In the rows, 128 means zero.
The rows of Y fall into 3 groups, which share some directions, and each row is roughly a mix of its group's hidden directions.
Y:
[[121 140 110 137 163 137  97 129 136 102 177 127  97 112]
 [127 124 145 102  74 126 139 135 131 128  89 117 157 152]
 [125 155 130 141 137 130  96 116 146 103 177 127  93 149]
 [105 104 112 100 118 136 144 149 125 155  79 115 141 101]
 [118 155 130 133 122 132 109 124 143  92 181 126  99 155]
 [141 134 126  99 103 132 117 141 122 131  66 108 156 114]
 [126 126 114  92 130 130 109 128 122 147  72 101 150 104]
 [ 98 112 122  80  99 138 132 128 121 144  88 110 152 127]
 [134 133 138 164 149 130 130 100 123 127 179 156 103 148]
 [ 97 111 119  79 105 134 129 132 126 144  88 105 149 122]
 [140 156 123 153 162 132  86 114 140 120 156 128  89 124]
 [122 132 141 142 150 130 100  76 132 148 161 136 115 162]
 [117 121 136 155 138 124 139 125 140 111 194 146 109 149]
 [110 105 116 103 111 137 140 173 134 132  91 115 151  97]
 [119 100 136 107  91 121 171 140 119 135 104 128 168 138]
 [129 127 115  94 111 124 123 157 134 126  76  98 150 104]
 [113 123 136 151 137 124 137 114 139 119 192 144 103 156]
 [129 139 127  91  94 138 107 133 128 130  72 104 146 127]
 [ 94 109 121  79  97 134 137 139 127 136  97 108 153 128]
 [143 130 123 135 149 116 147  93 103 177  87 130 124 123]
 [134 153 122 150 159 134  92 118 139 111 168 131  88 126]
 [ 98 122 127 111 135 130  80 141 167 111 160 105 117 129]
 [133 150 123 155 164 136  95 109 132 122 166 137  89 127]
 [142 146 131 168 138 123 142 124 131 106 179 148  97 145]
 [165 166 133 139 146 130  77 114 125  97 140 126 125 125]
 [129 126 143 101  73 126 135 143 135 119  92 114 158 148]
 [124 125 137 144 141 130 130  82 118 129 180 149 119 163]
 [117 133 112 134 179 137  89 107 129 131 162 126 103 111]
 [134 169 126 143 147 138  92  98 127 116 158 130  92 144]
 [128 106 131 142 123 124 144 191 151 102 144 131 146 106]
 [ 99 100 127  88  92 129 150 151 132 127 107 114 160 129]
 [120 121 146 158 115 130 156 133 134 113 181 157 113 156]
 [130 123 152 160 112 128 157 113 124 124 169 161 118 165]
 [143 143 112 107 133 137 102 137 119 136  70 109 138  94]
 [119 132 118 153 172 130 120 108 128 133 177 141  92 125]
 [143 140 118 102 116 127 114 140 125 135  63 103 142 106]
 [130 133 112 122 144 128 104 146 140  75 177 119 121 112]
 [ 88  97 129  91  95 126 140 156 149 120 129 111 148 135]
 [122 117 144 143  87 132 170 179 135 124 113 145 130 124]
 [172 158 127 166 160 130 119 104 106 133 125 147 111 119]
 [124 140 126 143 142 128 100 144 156  92 182 124 105 131]
 [110 119 149 140 106 122 146 115 142 120 177 142 118 175]
 [130 123 126  97  95 123 136 153 131 130  74 106 157 118]
 [146 144 102 120 163 137  94 139 120 122 103 114 126  79]
 [168 162 129 155 142 128 129  87  99 124 135 147 108 139]
 [127 141 114 142 178 135  88 109 130 131 156 128  97 111]
 [130 148 115 143 173 134  85 114 136 124 156 125  93 113]
 [114 134 132 129 118 123 115 142 157  87 184 122 111 149]
 [121 114 150 149 108 115 159 130 141 113 177 145 127 166]
 [146 143 105 112 148 138  96 142 120 123  87 110 135  83]
 [150 117 134 173 148 115 146 167 144 110 159 145 128 111]
 [148 133 117 110 127 130 121 144 115 137  66 113 152  93]
 [127 127 148 160 123 130 143 109 128 121 180 158 111 164]
 [117 120 146 159 118 131 153 132 134 116 182 158 112 154]
 [101 119 151 148 109 132 149 111 137 146 162 150 109 173]
 [126 118 153 153 104 128 163 117 124 124 165 159 126 167]
 [123 107 140 138 115 117 185 108 110 163 118 147 134 151]
 [108 109 147 120 100 119 128 134 155  99 176 127 135 163]
 [167 159 126 161 155 123 112 103 119 109 156 140 102 130]
 [146 132 122 105 113 130 121 144 118 133  65 111 156 103]
 [119 116 142 157 134 127 150 113 127 124 187 157 117 155]
 [141 108 127 134 149 124 138 122 112 174  78 132 146 101]
 [132 127 149 162 122 128 149 108 125 124 175 160 113 163]
 [147 166 124 145 155 139  92  90 114 141 124 133  96 129]
 [118 119 138 123 102 121 132 157 153  81 174 125 135 146]
 [148 131 123 107 110 129 124 153 122 125  70 111 160 103]
 [124 138 104 123 180 134  84 114 129 131 140 114 110  98]
 [169 167 124 157 149 131 117  95 105 122 132 142 102 129]
 [112 112 147 148 117 120 155 122 139 121 182 148 120 165]
 [113 123 141 158 138 138 131 109 129 126 186 157 105 152]
 [121 123 116  91 123 132 115 133 121 147  71 104 153 105]
 [127 112 143 117  77 119 173 146 127 118 115 132 157 151]
 [145 142 101 128 173 134  97 135 119 122 117 118 119  79]
 [127  94 152 153 110 111 179 152 139 136 140 149 142 141]
 [145 128 113 146 164 123 121 158 133  91 166 132 127  93]
 [128 140 129 147 157 135 100  88 127 126 175 140 101 146]
 [103 116 147 137 103 131 140 132 146 111 181 142 120 166]
 [114 128 123 157 165 133 125 115 130 130 182 147  93 128]
 [123 122 146 160 124 131 148 115 128 121 182 160 112 159]
 [117 138 115 137 155 137 101 129 139  99 185 130  98 121]
 [102 116 146 135 101 133 137 138 149 106 181 141 122 163]
 [155 137 107 112 149 124 115 133 111 132  79 111 144  85]
 [142 142 102 136 179 134  96 133 124 117 137 122 111  85]
 [129 135 139 156 144 133 121  92 125 125 180 151 105 156]
 [150 168 127 152 155 137 103  87 108 138 132 139 101 135]
 [121 134 111 118 177 128  85  89 127 136 152 114 119 123]
 [162 163 132 150 152 129  86 102 124 107 150 133 110 131]
 [112 115 151 144 111 118 161 101 131 149 155 146 119 175]
 [115 134 118 148 169 130 116 103 129 133 177 138  89 131]
 [128 116 133 115  89 123 165 169 128 126  88 123 153 119]
 [121 109 113 119 126 131 167 122 107 171  80 131 129 111]
 [145 131 128 106 101 119 141 142 121 137  65 111 155 119]
 [110 121 144 143 116 122 141 115 142 116 186 142 112 169]
 [139 150 126 166 144 127 128 132 139 104 178 142  90 136]
 [117 133 119 152 167 135 112 115 132 123 182 140  92 124]
 [129 132 135  96  84 131 124 132 128 135  73 110 152 138]
 [122 111 115 121 177 127 114  87 107 166 123 126 141 112]
 [133 131 109  95 141 126 103 126 123 143  76  98 146  99]
 [151 118 134 165 136 120 149 180 141 106 144 143 138 105]
 [132 142 116  97 112 129 107 153 137 122  75  96 137 106]
 [128 141 114 144 180 134  90 108 129 133 155 129  98 110]
 [112 138 132 136 143 130  85 111 155 119 174 123  94 147]
 [146 132 119 130 144 133 136 112  98 167  73 133 134 103]
 [ 91  95 130  94  96 124 141 160 151 117 132 112 149 133]
 [139 115 123 124 140 129 140 123 107 169  70 129 147 100]
 [115 147 121 111 109 135 106 141 145  76 170 114 116 143]
 [ 94 138 141 127 105 156 112 115 136 172 100 132 104 153]
 [135 102 148 157 143 116 160 108 116 176 117 152 140 136]
 [143 138 124 105 106 128 122 146 126 135  61 108 143 110]
 [114 110 152 143 101 117 163 128 139 122 168 146 131 169]
 [124 160 130 133 120 133 109 120 137  89 179 128 104 157]
 [119 131 120 130 174 134  90  81 122 149 152 127 115 129]
 [132 121 139 130 118 125 152 112 111 178  73 134 142 133]
 [120 119 109 131 155 134 136  87 109 180 106 132 103 120]
 [126 112 134 164 155 118 155 125 128 126 184 154 115 134]]
Here is one row of each group, with its name. Which group are the others in?
[ 90  98 128  93  96 124 143 159 149 115 133 111 149 134] => N
[129 137 114 126 127 130 126 187 141 114 100 115 118  84] => D
[132 141 124  92  97 136 106 135 129 128  72 103 146 122] => V

[126 132 106  95 137 128 103 145 132 131  83  95 140  93] => D
[120 149 116 110 124 161  81 142 130 134  86 115 121 102] => V
[144 171 126 148 154 137  97  90 114 132 141 135  96 138] => N
[155 135 108 115 153 123 118 128 109 137  79 113 143  86] => V
[140 124 129 120  92 123 164 170 123 120  85 125 148 112] => D
[129 115 146 159 101 125 176 166 133 117 144 156 124 134] => D
[147 137 121 108 115 127 123 143 122 138  61 109 143 103] => D
[157 114 121 159 147 129 146 171 125 126 112 142 144  84] => N
[133  91 128 116 119 120 153 152 126 147  83 125 162 101] => N
[120 159 100  93 136 147  83 116 121 114 113 101 116 112] => N
